Where one turn sends some rows of the set: a few examples, then the rows asked
K_335:  0.398 -1.951 -1.864  0.294 -0.161 -0.217  2.065 -1.219 -1.285 -0.008  0.909 -2.151 -0.193  1.306 -0.047 -0.977  1.464 -0.178 -0.135 -3.139  0.323 -2.294 -1.441  2.287  0.620  1.796  0.589  0.535 -1.094  1.572  0.099  0.390  1.517 -0.764  0.551
K_658: -0.405 -1.060 -1.707  1.398 -1.491  0.108  3.132  0.095 -0.344 -1.326  1.154 -1.019  1.597  0.488 -1.651 -1.317  2.540 -0.717 -1.204 -1.955 -0.881 -0.494  0.808  2.547 -0.622 -0.466  1.937 -0.125 -2.586  1.638 -0.527 -2.061  3.007  0.114  0.698
K_279: -0.766 -0.589 -0.920  1.625 -0.949  0.189  2.446 -0.959 -0.462 -1.367  1.407 -1.967  0.905  0.759 -1.798 -0.128  2.418 -0.866 -1.335 -2.652  0.026 -0.486  0.585  2.609 -1.259 -1.125  1.780 -0.078 -2.216  1.686  0.023 -1.912  2.921 -0.983  1.210
K_11:  1.009  1.175 -2.095  0.015 -0.256  1.552  2.854  0.007 -1.941  0.600  1.097 -1.244  1.994 -0.661 -2.399  0.053  0.017 -2.017 -1.882 -3.156 -1.755 -0.290  1.361  1.765  0.090 -0.947  0.040 -1.148 -0.421 -0.233  0.240 -1.743 -0.433  0.080 -0.444
K_133:  0.947  0.305 -0.776  2.500 -2.073 -2.202  2.487 -0.651 -1.951  2.016  0.668 -3.116 -0.182  0.883 -0.417  0.003  0.677 -0.972 -1.288 -1.989 -0.670 -0.518 -0.999  0.513 -0.222  0.729  0.479 -0.131 -1.443  2.955  0.799 -1.338  2.462 -0.671  0.367
K_709: -1.004 -1.768 -1.286 -0.225 -2.314 -1.168 -0.451 -1.169 -2.631 -0.107  1.020 -0.965  0.257 -1.341 -2.347  0.199  1.701 -0.882 -1.125 -2.230 -1.914 -0.846 -0.375  1.753 -0.507 -0.219  0.269  2.265 -1.706  1.022  0.451  1.036  1.181 -0.745  0.280
K_723: -0.955 -2.569 -0.871 -0.483 -2.261 -1.417 -0.393 -1.188 -2.328  0.015  0.973 -1.129  0.449 -1.597 -2.590  0.490  1.175 -1.314 -0.973 -2.231 -1.628 -0.532  0.042  1.212  0.179 -0.148  1.135  0.920 -1.693  1.162  1.538  1.162  1.769 -0.710 -0.446
K_233: -0.213  1.226 -2.536 -0.971 -2.831 -1.803  2.646  1.843 -0.357  0.196 -0.274 -2.248  0.358 -0.872 -1.094 -0.170 -0.064 -0.602 -2.391 -2.494 -0.417  0.350  0.943  0.229 -0.116  0.431  1.186  0.925 -0.331  1.375  0.981 -0.472 -1.846 -1.019  0.123
K_676: -0.454 -1.168 -1.110  0.731 -1.893 -1.149  2.136 -0.528 -0.719 -0.594  0.540 -3.300  0.644  2.099 -0.119 -2.648 -0.052 -0.079 -3.299 -1.660 -0.269  0.457  0.401  1.702 -0.964  1.217  2.224 -0.511 -0.985  2.607 -1.231 -0.847  0.832 -0.747 -0.313
K_908:  0.336  0.564 -1.022  1.438 -0.716 -0.873  1.598 -0.959 -1.771  1.819  0.874 -0.264 -0.997 -1.165 -0.219  1.629 -0.659 -1.818 -0.987 -3.039 -1.313  0.713  0.943 -0.034  0.965  0.982  1.561 -0.869 -2.213  1.314  1.059 -0.724  0.374 -1.505  0.027
K_136:  0.241  1.478 -2.274 -1.709 -2.146 -0.450  2.390  1.500 -0.122  0.347  0.574 -2.226 -0.093 -1.440 -1.450 -0.308 -0.662 -0.337 -1.635 -2.417 -0.435  0.836  0.501 -0.183 -0.195 -0.278  0.994  1.130 -0.291  0.398  1.265 -0.518 -1.147 -1.194  0.389
K_858:  0.235  0.730 -2.878 -0.078 -0.301  2.207  3.009 -0.158 -1.940  0.330  0.990 -0.841  1.102 -0.930 -2.549 -0.390 -0.170 -1.907 -2.132 -3.033 -1.869  0.378 -0.212  0.947  0.535  0.053 -0.103 -0.280 -0.466 -0.206  0.044 -1.477 -0.489  0.740 -0.376
K_467: -0.169 -0.968 -0.373  0.593 -1.275 -1.009  1.949 -0.417 -0.770 -0.173  0.022 -2.750  0.503  1.648  0.061 -2.316 -0.203 -0.803 -2.543 -1.884 -0.217  1.180  1.247  2.119 -0.915  1.074  2.322 -1.379 -1.452  2.653 -1.424 -0.599 -0.205 -0.965 -1.209
K_421:  0.846  0.586 -1.647 -0.185 -0.987 -1.304  2.128 -0.857 -0.586  0.917  0.644 -1.899  0.896 -0.549 -1.818 -1.065 -1.303 -1.642 -2.466 -2.103  1.177 -1.375  0.254  1.132  0.779  0.854  1.859 -0.877  0.858  0.334 -0.345 -0.998  2.782  1.311 -0.215
K_100: -0.176  1.566 -1.965 -1.043 -2.688 -0.973  2.417  1.150 -0.142 -0.414  0.159 -2.844  0.637 -1.521 -1.820 -0.249 -0.434 -0.843 -1.923 -2.394 -0.360 -0.646 -0.036  0.066 -0.683 -0.578  0.743  0.499 -0.130  0.246  1.691 -0.167 -1.347 -0.632  0.158
K_520:  1.489  0.162 -0.898 -0.026 -0.586 -0.852  3.539 -0.652 -0.205 -0.077  0.647 -1.104 -1.192  0.294 -0.790 -1.661  1.010 -1.284 -0.184 -3.742 -0.328 -1.273  1.435  2.309  0.144  0.335  1.462 -0.416 -1.244 -0.411  1.346 -2.035 -0.009 -1.071 -1.985
K_711:  0.214 -1.436 -1.061 -0.637 -2.853 -0.090  1.264 -1.477 -2.937  2.148 -1.007 -1.414  0.158  1.394 -0.728 -0.634  0.286 -0.611 -1.759 -2.561 -2.358  0.491  0.704  0.170 -0.433 -1.115 -0.570 -0.224 -1.794  2.573 -0.391  0.897  0.685 -0.917 -0.900
K_511: -0.564  1.657 -2.323 -1.991 -2.430 -1.097  2.236  1.320 -0.205  0.233  0.459 -2.491  0.631 -1.610 -1.430 -1.167  0.107 -0.727 -2.442 -2.889 -0.015 -0.252  0.936  0.872  0.157  0.508  1.314  0.985 -0.421  0.418  0.869 -0.591 -1.467 -0.802 -0.700
K_196:  0.839  0.642 -0.872  0.033 -1.379 -2.287  2.480 -0.736 -0.671  1.583  0.053 -2.359  1.015 -0.699 -2.312 -0.678 -0.495 -2.137 -1.927 -2.449  0.870 -0.312  0.626  1.855  0.285  1.493  2.011 -0.865  0.471 -0.380  0.063 -1.389  2.049  0.966 -0.763
K_365:  0.616  0.934 -1.500 -0.345 -0.491  1.742  3.160  0.083 -2.425  0.072  0.550 -0.636  1.401 -0.376 -2.240 -0.355 -0.095 -1.524 -2.852 -3.380 -1.851  0.240  0.352  1.552  0.193 -0.728 -0.192 -0.916 -1.724  0.030 -0.332 -1.427 -1.349  0.241 -0.256
K_339: -1.130 -1.035 -1.246 -0.355 -2.181 -2.710 -0.657 -1.232 -1.936  0.305  1.083 -1.244 -0.108 -1.135 -1.997  0.489  1.278 -1.183 -1.798 -2.059 -0.919 -0.687 -0.780  1.527 -0.077 -0.714  1.171  1.742 -1.057  1.475  1.562  1.133  1.063 -0.699  0.286
K_759: -1.532 -1.366 -1.406 -0.378 -2.010 -1.616 -0.149 -1.223 -2.358  0.144  0.763 -0.259 -0.708 -1.406 -2.472  0.454  1.437 -0.572 -0.742 -2.114 -0.693 -0.041 -0.172  1.149  0.473 -0.735  0.935  2.029 -1.912  1.709  1.139  1.131  0.729 -0.963 -0.011
K_529: -0.345 -1.906 -1.633 -1.238 -2.075  0.318  1.689 -2.256 -3.011  1.819 -0.001 -0.742 -0.503  1.477 -0.640 -1.102  0.455 -0.591 -1.387 -2.778 -2.150  0.235  0.754 -0.186 -0.321 -0.607 -0.218  0.035 -0.953  2.640  0.002  0.441  1.913 -0.490 -1.404
K_753: -0.826 -1.369 -2.334 -0.284 -2.031 -1.116  3.974  0.333 -2.576  1.014  0.191  0.158  0.108 -1.241 -1.561 -0.038 -1.246 -0.657 -0.114 -2.598  0.344 -1.640  0.004  0.700  0.873  0.585  1.482  0.872 -0.606  0.773 -0.560  1.011  1.348  0.718 -0.043
K_754: -0.295 -0.582 -0.010  0.758 -1.720 -1.980  1.546  0.060 -0.745 -1.131 -0.265 -3.029  1.257  1.806 -0.816 -2.463  0.571 -0.738 -2.962 -1.317 -0.112  1.091  0.958  1.597 -0.858  0.421  2.181 -0.501 -0.708  1.915 -1.235 -0.339  0.552 -1.041 -0.406
K_452: -0.318 -1.286 -0.377 -1.063 -2.459 -0.183  1.422 -1.355 -3.303  2.464 -0.171 -0.440 -1.060  1.527 -1.221 -0.797  0.173 -0.563 -1.339 -2.838 -2.233  0.076  1.256  0.734 -0.597 -0.612  0.168 -0.085 -1.137  2.822 -0.434  0.529  0.774 -0.695 -1.469
K_461:  0.267 -0.238 -1.242  3.125 -2.003 -2.407  2.310 -0.692 -1.717  2.198  0.903 -2.177  0.342  0.895 -1.410 -0.281  0.136 -1.469 -1.216 -2.342 -0.734 -0.486  0.231 -0.082 -0.012  0.490  0.566  0.441 -0.194  2.624  0.483 -1.786  2.755 -0.272  0.418
K_65: -0.573 -0.435 -0.234  0.373 -0.443 -1.215  2.017 -0.089 -0.425 -0.978  1.005 -2.394  0.908  1.764 -0.078 -3.045 -0.006 -0.283 -2.168 -1.792  0.260  1.549  0.831  1.496 -0.465  0.647  1.958 -0.552 -0.790  2.405 -1.208 -1.207  0.701 -1.082 -0.685
K_243: -0.337  1.184 -2.190 -1.593 -2.807 -0.958  2.317  2.157 -0.509 -0.314  0.085 -1.869  0.654 -1.956 -1.733 -0.468 -0.011 -0.736 -2.712 -2.430 -0.578 -0.178  0.553  0.637 -0.677 -0.163  1.297  0.621 -0.506 -0.088  0.608  0.128 -0.756 -1.028  0.743
K_126: -0.859 -1.172 -2.403 -0.521 -2.127 -0.278  3.742 -0.153 -2.214  0.740  1.344 -0.721 -0.355 -0.836 -1.961 -1.070 -1.841  0.238  0.104 -2.921  0.158 -1.634  0.221  1.104  0.912  1.326  0.727  0.585 -0.876  0.536 -0.065  1.199  1.429  0.350 -0.787
K_992: -0.923 -0.193 -1.009  1.107 -1.428  0.571  2.687 -0.528 -0.157 -1.127  0.945 -1.601  1.493 -0.291 -1.766 -1.574  1.827 -1.134 -0.872 -2.201 -0.606 -0.372  0.660  2.248 -0.645 -0.588  2.745 -0.280 -1.506  1.740 -0.136 -2.546  3.493 -0.650  0.959
K_598: -0.646 -0.515 -0.174  0.871 -1.551 -1.648  1.209 -0.048 -0.388 -1.033 -0.128 -2.423  0.969  1.872 -0.215 -1.806 -0.139 -0.058 -2.066 -1.962  0.486  0.928  0.502  1.451 -0.628  0.512  2.132 -0.710 -0.822  2.597 -1.730 -1.547  0.046 -0.880  0.275
K_868:  0.739  0.736 -1.060  0.463 -0.064 -0.819  3.426 -0.515 -0.743 -0.149  1.154 -1.608 -2.026  0.227 -0.279 -1.705  1.109 -1.664 -0.288 -2.408 -0.170 -1.125  1.331  1.389  0.754 -0.430  1.718 -0.275 -1.955  0.239  1.651 -2.173 -0.341 -1.034 -1.181
K_281:  0.460 -2.553 -1.866 -0.073 -0.503 -0.064  1.853 -1.674 -1.019  0.326  1.284 -1.879 -0.226  1.116 -0.083 -1.421  1.863  0.415  0.179 -3.171  0.723 -1.542 -0.081  1.280  1.424  1.761  1.254  0.707 -1.485  1.198  0.237 -0.428  0.590 -1.032  0.298
K_77:  0.600 -1.909 -1.897 -0.229 -2.446  0.217  1.460 -1.690 -3.369  2.102 -0.547 -0.131 -0.088  0.771 -1.261 -0.832 -0.598 -0.477 -1.585 -1.762 -2.590  0.148  0.899  0.397 -0.046 -0.830  0.209 -0.642 -0.940  2.723 -0.221  0.766  0.977 -0.391 -0.865
K_197: -0.044 -0.389 -0.506  0.664 -1.494  0.666  2.611 -1.096 -0.624 -1.640  0.435 -1.001  1.372  0.450 -2.094 -1.374  2.735 -0.806 -1.660 -2.598 -0.614 -0.936  1.061  2.822 -1.274 -0.727  1.811  0.091 -2.296  1.679 -0.482 -2.124  2.655 -0.499  0.568
K_686: -1.217 -1.715 -0.802 -0.259 -1.959 -1.694 -0.477 -1.831 -2.769  0.172  1.427 -1.712 -0.271 -0.858 -2.069  0.372  0.880 -0.996 -0.543 -1.847 -1.888  0.038 -0.213  0.824  0.121 -0.502  1.404  2.049 -1.036  1.237  1.328  0.450  1.629 -1.012  0.214
K_606:  1.024  1.467 -2.288 -0.702 -0.076  1.873  3.070 -0.304 -1.685  0.920  1.278 -0.873  1.033 -0.025 -1.839 -0.124  0.803 -1.539 -2.844 -2.849 -1.947 -0.188  0.205  1.532  0.086  0.029  0.101 -0.488 -0.963 -0.182 -0.158 -0.845 -0.992  0.907 -0.239
K_905:  0.583 -1.656 -1.666 -0.832 -2.192  0.501  2.152 -2.176 -3.526  2.166 -0.152 -0.787 -0.333  1.547 -0.732 -1.208  0.600 -0.566 -1.506 -2.249 -2.186 -0.637  0.482  1.069 -0.468 -1.424 -0.214 -1.068 -1.339  2.346  0.188  0.326  0.642 -0.172 -1.056
K_8:  1.173 -0.323 -0.856  1.180 -0.914 -1.220  2.267 -0.641 -2.524  1.075  0.762  0.656 -0.668 -1.209  0.285  1.313 -0.496 -0.988 -0.995 -2.967 -1.070  0.280  0.344 -0.218  1.307  0.298  1.850 -0.398 -2.372  1.390  0.455 -0.847 -0.545 -1.054 -0.632
K_634:  0.990  0.305 -2.613  0.123 -0.586  1.896  3.083 -0.197 -2.389 -0.089  1.191 -0.557  2.030 -0.519 -2.761  0.643  0.738 -0.995 -1.800 -3.290 -1.364 -0.414  0.430  1.974  0.647 -0.272  0.068 -0.662 -0.774  0.084 -0.320 -1.533 -0.590  0.740  0.052
K_36: -0.683 -0.389 -0.918  1.258 -1.867 -0.044  2.421 -0.291 -0.158 -1.205  1.332 -1.378  1.177 -0.608 -2.581 -0.381  1.865 -0.912 -0.964 -2.840 -0.066 -0.919  0.828  3.269 -1.282 -0.874  2.287  0.135 -2.071  1.646 -0.263 -1.385  3.389 -0.416  0.234

K_279 moves to -> K_11
K_196 moves to -> K_753
K_339 moves to -> K_36
And these:
K_606 moves to -> K_452
K_136 moves to -> K_686
K_461 moves to -> K_421
K_754 moves to -> K_243

Where one turn sends some rows of the set: a few examples, then the rows asked
K_244:  1.782  1.440 -1.159  1.423 -0.396 -0.715  0.236  0.228 -1.322 -0.102  0.286 -3.017  0.536 -0.112 -1.746 -2.093 -0.259 -3.534 -1.431 -0.796  0.651  0.427  2.098
K_273: -0.141  0.123  1.206  1.363 -0.175 -0.302  1.793 -0.967 -1.573  1.055  0.194 -1.055 -1.147  0.179 -1.905 -2.230  0.013 -4.521  0.668 -1.135  0.725  0.444  1.896
K_967:  0.460  2.462  0.012 -1.692  2.083  0.350  1.715 -0.542 -1.372 -1.040  0.404 -0.131 -0.003  0.064 -1.432  0.361 -0.266 -2.367 -0.583 -0.480  1.875  0.216  0.922
K_545:  2.874  1.574 -0.678  1.148  2.183 -0.212  1.526 -0.415  0.065  0.004  0.091 -0.490  0.098 -0.275 -0.645  0.017 -1.836 -3.781  0.962 -0.339  0.088 -0.027  1.237
K_533: -0.480 -0.810  1.620 -1.376 -0.906  0.327  1.485 -0.389 -0.918  0.664  0.488  0.201  0.892  1.194 -1.461 -2.083  0.086 -0.650 -0.270 -0.200  1.566  0.646  0.876
K_146: -0.185  0.316  0.298  0.047  1.307 -1.360 -0.754  0.014 -0.956  1.800 -0.840  0.039 -0.127  1.342 -1.917 -0.225 -1.868 -3.329  0.419 -0.463  1.564  1.176  1.234
K_172:  1.277  0.681 -0.415 -0.744  0.838 -1.453 -0.611 -1.300  0.243  0.153  0.011 -0.416  0.475  1.196 -1.992 -0.259 -0.279 -0.074 -1.126 -0.082 -0.072 -1.347 -0.353
K_265:  2.289  2.091  0.622 -0.096 -2.008  0.870  1.427 -1.254 -1.329 -0.344  0.443  0.469  0.790  1.795 -1.347 -2.389 -1.121 -0.301 -0.749 -0.541 -0.552 -0.523  0.655
K_879:  1.377  0.850  0.043  1.204 -0.127  1.307  1.014 -1.597 -0.927 -1.178 -1.125 -1.487 -0.332 -0.255 -0.257 -1.265 -0.495 -0.808 -0.301  0.057 -1.766 -0.011  0.727
K_588:  0.884  0.229 -0.395  0.677 -1.705 -0.765  1.177 -0.214 -1.108  0.563  2.728  0.357  0.385  0.326 -1.535 -1.186 -1.658 -1.734 -0.284 -2.830 -0.444 -0.411  0.343
K_12:  1.057  0.610 -0.407  2.963 -1.967 -1.502  0.918  0.030 -0.848 -0.328  0.651  0.185 -1.116  2.395 -1.606  0.282 -1.356 -2.064 -0.125 -0.061  0.673 -0.369  1.613
K_535: -1.002  1.287 -0.195 -1.000 -1.429 -0.797  0.036 -1.119 -0.429 -0.164 -0.257 -0.222 -0.243  0.201 -0.234 -1.290 -0.444 -4.326 -0.756  0.922  0.022 -0.619  0.021
K_603:  0.357  1.769  0.858  0.702 -0.186 -0.354  2.695 -1.339 -1.765 -0.672  0.840  0.310 -0.654  0.037 -2.316 -2.988 -2.697 -3.426  0.331  0.236  0.592  0.536 -0.356
K_20:  1.366  1.476 -1.258  1.522  1.469 -1.548  2.469  0.637 -0.710 -0.720 -0.063  0.261  0.007  0.808 -2.620 -1.207 -0.488  0.034 -1.516 -0.996  0.448  0.498  0.690
K_576:  2.514  0.456 -0.770 -0.386 -0.616 -0.641  1.563  0.181  0.215  1.074 -0.554 -0.490  0.985 -0.359 -3.588 -0.161 -1.473 -3.291 -0.191 -0.385 -0.922  0.456  1.695
K_836:  0.794  5.046 -0.033  0.287  1.191 -0.740  0.978 -0.557 -1.254  0.231 -0.662 -0.213  0.145  0.654 -1.652 -1.307 -1.176 -2.185 -0.091  0.016  0.757 -0.224  0.786
K_87:  0.525 -0.579  0.603 -0.513 -0.313  0.605 -0.913 -1.032 -0.302 -0.566  1.185 -0.119 -0.161 -0.618 -0.043 -0.698 -0.126 -3.270  0.329  0.116 -0.030 -0.894  2.180
K_505:  1.232  1.241  1.108  0.892 -0.062 -0.033  2.075  0.394  0.658 -0.594  0.514 -0.383 -0.937 -0.600 -1.285 -1.563 -2.080 -0.498 -1.677  1.255  0.601  0.018  2.362
K_19: -0.382  1.057 -0.953  2.038  1.644 -2.337 -0.683 -0.405 -1.794  0.209  0.597  0.381 -0.883  0.024 -1.227 -0.530 -0.023 -2.923  0.634 -0.693  0.592 -0.156  1.087
K_546:  1.000  0.947  0.861  1.238  0.472  0.147  1.280  0.215 -2.267  0.689  1.066  1.105  1.183  0.032 -2.083 -2.035 -0.167 -2.793  0.857  2.165 -1.232  0.037  1.274
K_150: -0.416  1.667  0.952  0.532 -1.516 -0.331 -0.653 -1.147 -1.243 -0.962  0.403  1.249  1.067  1.203 -1.601 -0.984  0.283 -0.741  0.259  0.185  1.937  1.082  0.954
K_710:  0.484 -1.436 -0.535  1.310 -2.662 -0.687  0.903 -0.766 -1.611  0.090  0.567  0.030  1.139  0.162 -1.324 -1.093 -1.339 -2.535 -0.544  1.775  0.246  0.098  1.287
K_272:  1.178  1.539 -1.202 -0.940 -0.801 -1.410  1.328  0.138 -0.005  0.713 -0.141 -0.678  2.087  1.369 -1.556 -0.508 -1.982 -0.916 -1.748  0.494  1.554 -0.068 -0.087
K_737:  2.078  1.171 -0.229  0.962  0.261 -1.160  2.836 -0.009 -1.627  1.353 -0.184 -0.840 -0.201  1.382  0.429 -0.975 -0.586 -1.172  1.847 -0.292  0.823  0.653 -0.147
K_925:  2.611 -0.289  0.264  1.131  1.127 -0.290  2.188 -0.602 -1.885  0.002  1.051  0.526  0.656  1.517 -1.386 -1.504  1.089 -2.192 -1.324 -0.823  1.394  1.731  0.669

K_710 moves to -> K_545
K_925 moves to -> K_12
And these:
K_535 moves to -> K_967
K_272 moves to -> K_87
K_737 moves to -> K_588

